In the rows, 128 means zero.
The same turns and mirrors carry the whole set onto itself, and each row onto the other rows of its family. Which rows share a family with each named row? Give them in list order.
These 32 rows form 4 families of 8 rows each.
q_794: [121  91 114 103 112 128 139 145 145]
q_453: [114 100 131 101 134 128 126 139 131]
q_494: [ 87 131 139 126  68 126 113 130 131]
q_718: [120  96 115 108 124 108 130 147 147]
q_197: [128 120 141 105 132 141 130 127 132]
q_667: [107 106 139 101 132 137 134 115 140]
q_319: [122 145 127 139  78 104 109 130 152]
q_184: [102 148 132 122  81 161 127 144 141]
q_173: [ 90 124 128 127 150 124 124 125 155]
q_382: [ 95 137 132 124  64 147 130 129 147]
q_102: [ 83 119 138 121  71 127 111 125 131]
q_957: [107 153 121 132  94 132 139 115 179]
q_390: [ 81 142 132 121  89 161 133 129 152]
q_305: [ 90 104 106 128 126 106 132 144 164]
q_772: [105 118 125 115 150 134 127 143 145]
q_459: [110 157 124 133  85 131 139 121 171]
q_455: [112 140 132 134  72 103 118 116 153]
q_171: [ 86 149 133 125  81 155 134 135 149]
q_192: [109 130 127 133  77  97 116 112 159]
q_210: [101 130 135 126  68 127 107 143 127]
q_831: [106  86 117 103 108 119 142 134 148]
q_50: [108 154 135 131  80 144 132 114 158]
q_153: [103 123 126 130 151 122 113 136 149]
q_724: [110 114 109 122 141 115 131 151 160]
q_148: [ 90 135 129 137  63 122 116 130 148]
q_54: [123 162 125 135  91 139 130 130 166]
q_770: [100 103 104 128 126 115 125 158 157]
q_933: [102 151 132 144  79 118 116 115 159]
q_147: [107 135 129 135 148 122 114 141 148]
q_349: [103 111 104 133 118 108 124 164 153]
q_551: [125 110 136 105 137 137 126 125 139]
q_432: [124  95 116 103 103 127 140 151 139]

Same family as q_551: q_794, q_494, q_459, q_455, q_171, q_153, q_770
Same family as q_432: q_197, q_102, q_957, q_390, q_192, q_147, q_349
Same family as q_718: q_453, q_382, q_772, q_50, q_724, q_148, q_933

The same turns and mirrors carry the whole set onto itself, and each row onto the other rows of its family. Which rows share a family with each named row? Give them in list order.
These 32 rows form 4 families of 8 rows each.
q_816: [137 168 121 170 112 126 124 142 140 129]
q_915: [150 135 115 141 141 151 128 157 146 132]
q_228: [108 114 117 152 139 128 147 128 119 130]
q_900: [107 123 154 151 114  95 115 124 131 106]
q_936: [122 146 148 136 126 156  95 149 165 111]
q_42: [109 121 103 144 114  94 116 132 126 114]
q_828: [127 138 102 149 102 100 120 146 147 134]
q_854: [136 140 138 158 148 146 135 126 120  93]
q_626: [101 138 122 142 126 105 141 110 126 125]
q_120: [108 126 141 162 126 138 144 138 106 110]
q_840: [125 110 117 138 157 139 105 135 122 138]
q_189: [119 145 113 110 106 110 104 134 157 118]
q_527: [116 134 107 141 113 118 126 111 105 115]
q_999: [132 143 164 140  99 113 109 130 123 102]
q_345: [104 116 160 147 135 117  95 136 139  99]
q_335: [150 144 149 139 115 117  96 156 157 108]
q_77: [132 121 167 143 149 146 123 136 131 104]
q_401: [141 154 102 138 124 133 140 154 129 134]
q_654: [118 126  97 145 147 146 125 141 152 134]
q_811: [122 160 145 145  99 112 128 154 144  94]
q_18: [119 135 140 168 134 163 116 127 115 110]
q_241: [126 144 108 133 148 146 109 125 139 145]
q_41: [133 159 139 167 117 127 149 144 135 105]
q_141: [149 130 137 143 122 154  93 160 151 108]
q_154: [137 150 160 140 144 155 116 157 140 119]
q_759: [130 167 127 142  98 147 129 145 131 131]
q_867: [126 100 128 124 138 118  93 137 144 133]
q_219: [108 112 127 136 142 127  91 116 140  96]
q_705: [112  99 141 115 136 131 111 128 135 104]
q_988: [136 144 122 123 131 109  87 151 160 123]
q_907: [112 136 146 145  91 129 112 134 131  83]
q_270: [113 128 124 128  99 110  98 145 155 141]

Same family as q_120: q_42, q_840, q_345, q_401, q_811, q_154, q_988
Same family as q_915: q_228, q_900, q_828, q_335, q_77, q_41, q_867
Same family as q_18: q_936, q_189, q_527, q_241, q_759, q_219, q_907
Same family as q_999: q_816, q_854, q_626, q_654, q_141, q_705, q_270

